rotation steps, each row followed by its count of steps
The counts run from 0 to 247.
[163 142 185  79 102 136 128  96 137 173 108 137 132  79 148 107 166 149
 120 133 116 113 125  98 114 121 106 115 159 111 132 167 137 116 126 185
  79 152 140 128 139 111 127 118]	54
[163 128 173 212 122  64 109 111 124 162 130 120 139 129 136 126 126 104
 170 120 153 104 153  88 165 135 116 169 128 117 125 139 153 100 147 149
 122 157 178 127 124 152 117 129]	67
[129  90  89 131  90 126  63 120 130 140  99 131 177 159 132 125 108 114
 139 163 158 164 154 123 100 164  71 124 112  99 112 139 124 126 167 150
 107  96 149 143 152 128 121 121]	177
[134 123 120 105 193 147 152 136 132 134 142 139  91 105 131 136 153 167
 103  83 121 132 129 140 112 118 122  80 119  87 157  98 112 114 131 109
 183 125  92 182  93 146 139  97]	120
[ 95 124 106 146 101 102 145 151 133 120 127  91 132 136 125  84 124 142
  87 154 148 168 115 114 130 162 132 135 156 200 142  96 136 151 122 113
 160 189 153 111 105 102 129 143]	87
[112  91  79 145 104 120 102 152 133 157 133 141 147 124 114 181 109 127
 129 128 131 150 176  66 126 179 123 107  69 166 133 121 129 111  99 136
 119 140 164 148 141 157 117 126]	188
[177 116 119 154 109  97 113 110 155 122 109 105 137 156 132 137 107 100
 105 113  97 149 134  93 176 166  92 129 106 129 146  81 133 117 163 113
 105 140 189 150 152 156 165 109]	184
[115 107 129 117 163 139 115 115 131 119  89 138 134 164 163  94 102 103
  98 123 110 125 117 147 144  78 131 126 163 134 134 100 146 165  98 154
  85  62 137 116 154 102 115 173]	153
[184 135 163 124 134  97  76 136 138 163  73 131 169 105 144 116 141 106
 100 128 170  95 146 138 138 115 104 152 165 114 156 157 130 150 133 140
  89 167 165 114 116 108  94 147]	57
[139 158 151  88 166 116 133 183 163 117 129 117 119 130 110 147 146 150
  91 117 114  81 169 179 108 169 161 109  94 127 148 157 111 114 116 113
 129 109 104 134 115 146  95 127]	17
[150 154 171 186 105  69 115 123 151 154 113 124 140 143 148 119 126 131
 156 128 162  91 159  86 156 147 123 168 128  99 121 126 140  84 147 166
 118 141 178 113 114 138 105 141]	66
[123  89 136 106 182 116  82 159 146 183  78 118 156 110 133 153 119 143
  81 149 148 112 143 132 145 113 156 140 151 132 155 126 141 142 120 152
  91 107 176 125 137 117  82 164]	162
[ 97 110 146 114 148 115 139  79 110 143 113 135 146 139 124  99 109 130
  92 135 115 147 109 135 157  79 167 151 150 128 109 107 137 141  94 171
  73  67 161 118 162 113 155 138]	155
[107 102  96 131  98 141 132 118  81  98 138 121 127 129 119 146 132 113
 186 147 161 158 118 129  97 131 121 142 146 138  87 139 119 144 158  90
 179 146  59  96 124 127 141 124]	100
[ 96  79 155 133 155 122 102 139 128 192  95 110 149 126 109 147 123 131
 109 156 131 127 125 167 138 110 135 176 142 163 114 152 162 169 128 137
  88 133 163 114 169 125 111 171]	164
[112 118 145 117 155 114 127 100 118 130  91 138 143 156 151  95 103 104
  93 122 111 130 111 143 148  78 146 145 155 130 113  99 140 155  92 153
  74  56 151 115 166 109 141 160]	154
[156 112  87 119  96  89 130 134 107 148 120 134 168  95 140 119 155 121
 104 122 161 155 186  36 121 155 145 119 133 155 146  89 118 114  99 138
 153 134 136 144 108 133 125 123]	82
[120 165 111  98 118 139 121 106 142 119 153 189  81  90 147 152 116 127
  91 108 144 113 100 143 103 112 130 128 134 148 117 166 114 142  36 100
 127 142 120 122 113 118 111 141]	229
[134 148 145 134 130 130 152  90 168  63 160 144  60 121 128 145 140 103
 152  88 110 134  86 141 148 104 105 148 132 119 120 134 135 112  91  88
 133 144 121 130 119 159 181  88]	222
[110  99 118 123 173 166  95 131 127 116  94 148 129 153 168 104  98 107
 117 129 106 117 104 134 132  90 114  96 169 124 154 100 140 153  98 164
  92  75 146 122 141  86 102 159]	152
[144 123 153 102 168 150 161 132 143 132 114 156 151 100 103 139 166 108
 146  92 162 112 166 134 160  66 129 125  91 116 141 107 150 130  96 159
  79 106 156 139 136 179 134 123]	42
[139 123 142 183  80 118 115 123 132 163 138 129 144 112 116  94 162 105
 172 130 152 137 122  95 112 151  62 131  84 158 142 134 159 124 135 134
 140 148 176 176 152 126 111 110]	70
[102 116 105 121  75 159 145 109  91 101 138 119 111 127 129 140 121 133
 178 156 149 147 109 111  88 140 116 131 147 136  82 146 125 127 155  93
 179 147  55  92 125 112 143 125]	101
[132 106  97 179 101 126  97 136 126 141 120 151 148 146 149  89 140 103
 167 137 171 151 162  87 103 148  45 101 113 129 146 113 135 122 128 162
 144 140 145 161 118 131  91 139]	72
[152 151 101 139 161 149 127 160 104 139 126 127 179 151  94  99 121 111
 138 124 134  98 113 207 125  79 152 125  95 114 135 127 104 160 170 107
 134 103 120 149 131 117  88 152]	137
[172 166 139 139 138 157 102 143 111  73 140 121 146 100  99 121 123  71
 154 124  98 102 107 172 149 113 135  98 104 108 160 172 119 145 118 119
 102 134 156 125 149 112 145  77]	30
[160 153 132 118 119  95 131 163 157  81 116  99 130 116 102 179 127 106
 155 107 130  99 132 116 168 133 169 173 124 127 118 143 117 107 138  60
 128 162 117  83 106 154 137 113]	211
[167 175 143 107 156 145 151 126 132 169 180 151 103  86 131 163 160 157
 123 108 103  92 137 143 125 109 164 130 147 123 140 158 116 109 113 137
 138 181 117 142  88 158 114 142]	237
[131 123 136 148  72 113 101  90 129 138 119 124 114 168 160 155  69 122
 130 139  83 121 130  73 140 183 109 148 117 138  94 139 136 110 137 139
  91 122 164 104 176 126 145 142]	181
[ 99 119 164 115 142 102 135  94 131 134 113 154 152 129 124  91 143 134
 104 144 175 163 138 166 143  85 116 148 168  92 117 143 141 151  90 189
  66 128 143 110 112 132 154 127]	50
[156 130 155 116 172 146 160 133 146 111 120 147 149 108 115 122 151 107
 139  93 154 121 153 154 180  69 123 116 101 107 157 101 144 126 107 157
  74 115 169 136 124 176 144 108]	41
[118 108 117 115 101  98 193 133 118 131 128  95 150 143 119 114 162 155
 131 139 154 170 164 101 130 142 153 161 150 160 106  77 128 127 160 127
 154 165  90  97 102 163 155 144]	90
[174 159 113  91 117 180 125 148 123  79 110 145 172 124 109  97 129  74
 154 125 144 106 123 184 129  94 119  93  67 121 138 143 115 156 124 115
  91  93 143 130 147 121 122 110]	32
[105 102 128 122 145 186 111 120  93 153 127 154 145 101 118 126 144 106
 164 120 104 119 105 111 105  81 130  94  98 138 135 144 141 140  91 151
  98  54 129 162 180 104 108 124]	149
[148 159 139 106 153 146 131 150 127  72 138 126 133 168 133 123 130 122
 163 127 100 107 170 170 127 127 143  93 131  62 124 154 110 120 144 163
  95 110  69  90 110 145 135 114]	25
[156 181 120  72 121 123 188  95 153 143 162 174 127 138 126 105 154 151
  80 111 156 135 137 172 134  95 156 146 129 105 105 113  99 126 119 137
 121 132 120 137  86 173 146 141]	234
[ 93  86 142 122 134 158 117 117 144 179 121 103 139 152 121 120 127 172
 130 180 121 174 123 161 133 128  94 135 152 114 126 130 159 131 192 191
  89 147 161 130 135 136 134 133]	167
[109 114 127 137 115  76 110 175 139  84 100  87 145 113 105 109 163 123
 143 154 192 146 122 131 113 146 128 149 140 146 137 131 120 129 143  66
 196 127  99 121 104 101 115 101]	97
[118 176 170 126 132 168 173 113 162  91 132 138  89 130 140 104  99 117
 137 115 110  86  89 143 175  96 133 120 103 143 125 112 148 125  96 157
  63 121 187 101 150 125 141 129]	38
[129 112 120 103 117 115 100 173 163  95 120 101 127 115 117 151 155 142
 116 124  82 150 148  63 120 181 116  90 151 140 171 148 124 112 111 122
 124 174 101 127 108 123 141  92]	199
[120 177 148 153 120 160 137 106 114 134 188 146 109 143 146  91 147 143
 180 159 101 109 126 160  97 116 132 119 150  94 119 169 127 107 141 197
 137 145 108 128  97 121 107 129]	246
[158 180 163 144 138 141 111 142 112  77 149 119 125  98 103 126 116  91
 150 133  89  87 108 157 152 117 152 107 104 104 151 186 118 123 104 130
  93 121 144 117 145 105 148  75]	29
[ 99 138 136 127 154 134 186 102 132 127 174 136  71 102 112 127 132 175
 106  96 118 153  87 148 130 121 134 114  99 118 124 101 123 114 123  98
 180 131 109 173 122 145 171  87]	118
[133 138  81  99 163 113 116 132 147  96 137 140  82 171 151 151  82 125
  50 119 122 137 157 188 126 159 146 115 134 134 123 113  99 154  94  91
 135 124 124 117 114 149 138 148]	9
[151 155 122  97 115 135 140 111 179  72 151 159  97  95 125 118 160 114
 130  91 150 151  99 136 126 102  97 119 112 102 147 127 117 100 102 100
 147 112 131 165 103 148 162  67]	224
